Each path below is one point turned by a fixed rotation once a step. After each direction that follows a path, write how fast that rotation turns it, in degrees each step (0 if it stays still).
Each turn is a multiple of 5 degrees from 10 to 175, or 0.
Each row of a path follows its step; steps can be skipped.
Path 1:
step 0: [ 0.25 -0.79  2.12 -1.68  0.50  2.84  1.13  1.73 -1.33  1.97  0.70 -0.82
 -1.95 -0.37  0.09 -0.42 -0.72  0.39  0.39 -0.55 -1.30  2.88 -0.07 -0.31
 -0.89 -0.81  2.42  2.26 -0.22  0.81  0.50 -0.40 -0.89]
step 1: [-0.71 -1.49  0.79  0.92  1.41  1.43  2.64 -0.08 -0.60 -0.68 -0.10 -0.10
  0.37 -0.37 -1.37  0.08 -2.59  0.84  0.60  1.53 -2.00 -1.57 -1.75 -1.07
 -0.79  2.68  0.66 -1.91  0.16  0.09  2.05 -1.33 -0.09]
step 2: [ 0.01 -0.98  2.38 -0.01  2.86 -2.05 -0.13  0.53 -0.71 -2.75 -0.92  1.81
 -0.13 -1.00 -0.18  0.63  0.66 -0.35 -1.65 -1.34 -1.58  1.50  0.84 -0.79
 -0.51 -0.32  0.41  0.19  1.40 -1.31 -0.25 -2.96  0.39]
step 8: [ 0.05  1.88  2.06 -2.63  1.52  0.17  1.42  1.44  0.46  0.57 -0.04  2.74
  0.78  0.37  0.50 -0.92 -0.84 -0.33 -1.25 -2.33 -0.55 -0.94 -0.13 -0.68
  0.60  1.24  0.49  1.19  1.05  0.98 -2.67 -1.97 -0.37]
step 9: [ 0.74 -0.43 -0.40  0.79  1.88 -0.20  3.65  1.05 -1.07  1.55  1.04  1.40
 -0.98 -0.34 -0.81 -1.63 -0.64 -0.95  0.56 -0.18 -0.37  2.75 -0.16  0.27
  1.33  1.77 -0.53  1.08  1.49  0.36  1.84  2.47 -0.32]
step 10: [-0.31 -0.51  0.07 -0.01 -0.35 -0.03  0.06 -0.51 -0.66 -0.33  0.10 -1.39
 -0.52 -0.72 -0.62  0.12 -1.98  0.85  0.89 -1.65 -0.56  0.70 -1.04 -4.24
  1.20  0.64  0.51  1.31  1.35 -2.07  1.56 -2.30 -2.83]
step 11: [ 0.86  0.87  0.92  0.66  2.65  2.12  1.99  1.18 -0.87  0.08 -0.87 -1.03
  1.44 -2.43  0.61 -0.20 -0.07  0.02 -1.03 -0.26 -2.82 -0.82 -0.84 -0.27
  0.32 -1.20  2.20  2.23 -0.20 -0.35 -0.82 -1.40  1.57]
step 12: [-0.49 -1.64 -0.49  1.15  2.34 -1.94  1.02 -0.44  1.96 -1.47  1.37 -0.04
  1.07  0.46 -0.91 -2.59 -1.46  0.39 -1.91  1.71 -1.65  1.35  0.79  0.31
  0.50  1.56  1.81  0.03  1.05  1.77  1.54 -0.50 -0.25]
step 14: [ 2.93  1.65  0.48  0.49  0.58 -0.17  2.61  0.88 -1.79  1.85  1.71 -0.16
  2.00 -1.48  0.25 -0.07 -0.51  0.32  0.58 -0.25 -0.16 -1.19  0.78  0.07
  0.92  1.46  0.19  0.47  3.93  0.99 -0.64  0.17  0.84]
step 15: [-0.19 -1.43 -1.73 -0.09  1.57 -2.50  0.55 -2.29 -1.41  0.19 -0.26 -0.46
 -0.58 -0.62 -0.96  0.17 -1.69  0.66 -0.86 -1.24 -1.57  0.54  0.45 -1.30
  3.13  0.25 -1.52  2.41  0.39  1.53  1.07  0.21 -1.29]
[ 0.71  0.24 -0.27  0.93  0.25  0.44  0.39 -0.07  0.13 -0.21  0.42  0.57
  0.27 -0.39 -0.83  0.37  0.19 -0.80 -0.15  1.17  0.19  0.04 -0.26 -0.04
  0.23  0.20 -0.15 -0.44  0.26 -0.12 -0.01  0.36  0.29] | 140
[ 0.73 -0.39  0.94  0.14  0.05  0.11 -0.33  0.10  0.12 -0.44  0.18  0.10
  0.53  1.08  0.04  0.23  0.21  0.39 -0.22  0.07 -0.21  0.03 -0.68  0.72
  0.04  0.31  0.33 -0.26 -0.41  0.54  0.57 -0.64  0.29] | 65
[ 0.90  0.50 -0.53 -0.16 -0.31  0.37 -0.04  0.32  0.52 -0.33  0.41 -0.80
 -0.73  0.56 -0.63 -0.24  0.33  0.09  0.29 -0.39 -0.25  0.68  0.29 -0.53
 -0.71  0.08 -0.40  0.04 -0.07 -0.12  0.36 -0.12  0.19] | 110
[ 0.15 -0.36 -0.28 -0.55  0.50  0.07  0.55  0.23 -0.02  0.07 -0.81  0.34
  0.00  0.16 -0.04  0.62  0.64 -0.35 -0.51 -0.12 -0.58  0.02 -0.56 -0.12
 -0.05 -1.05 -1.03  0.27 -0.46  0.10  0.15  0.03 -0.15] | 160
[ 0.08  0.36  0.44  0.01 -0.18 -0.98  0.23  0.84  0.17 -0.45 -0.32  0.54
  0.63  0.18  0.20 -0.69  0.37 -0.34 -0.35 -0.16  0.40  0.09  0.31 -0.29
 -0.77  0.47 -0.49 -0.47  0.11  0.40 -0.43  0.38 -0.34] | 70
[ 0.42 -0.39  0.32  0.54 -0.51 -0.30  0.27  0.37 -0.55 -0.91 -0.68 -0.89
 -0.26 -0.47  0.54  0.58 -0.22 -0.24  0.04 -0.18  0.27 -0.22  0.17 -0.20
  0.57  0.30 -0.58  0.11  0.33 -0.18  0.25 -0.27  0.60] | 85
[-0.18 -0.71  0.74 -0.36 -0.09  0.20 -0.59 -0.01 -0.51 -0.12 -0.23  0.33
 -0.59 -0.04 -0.64  0.24 -0.44  0.20  0.64  0.53  0.27 -0.02  0.33 -0.20
 -0.84 -0.56 -0.29 -0.54 -0.13  0.43 -0.37  0.33  0.66] | 10
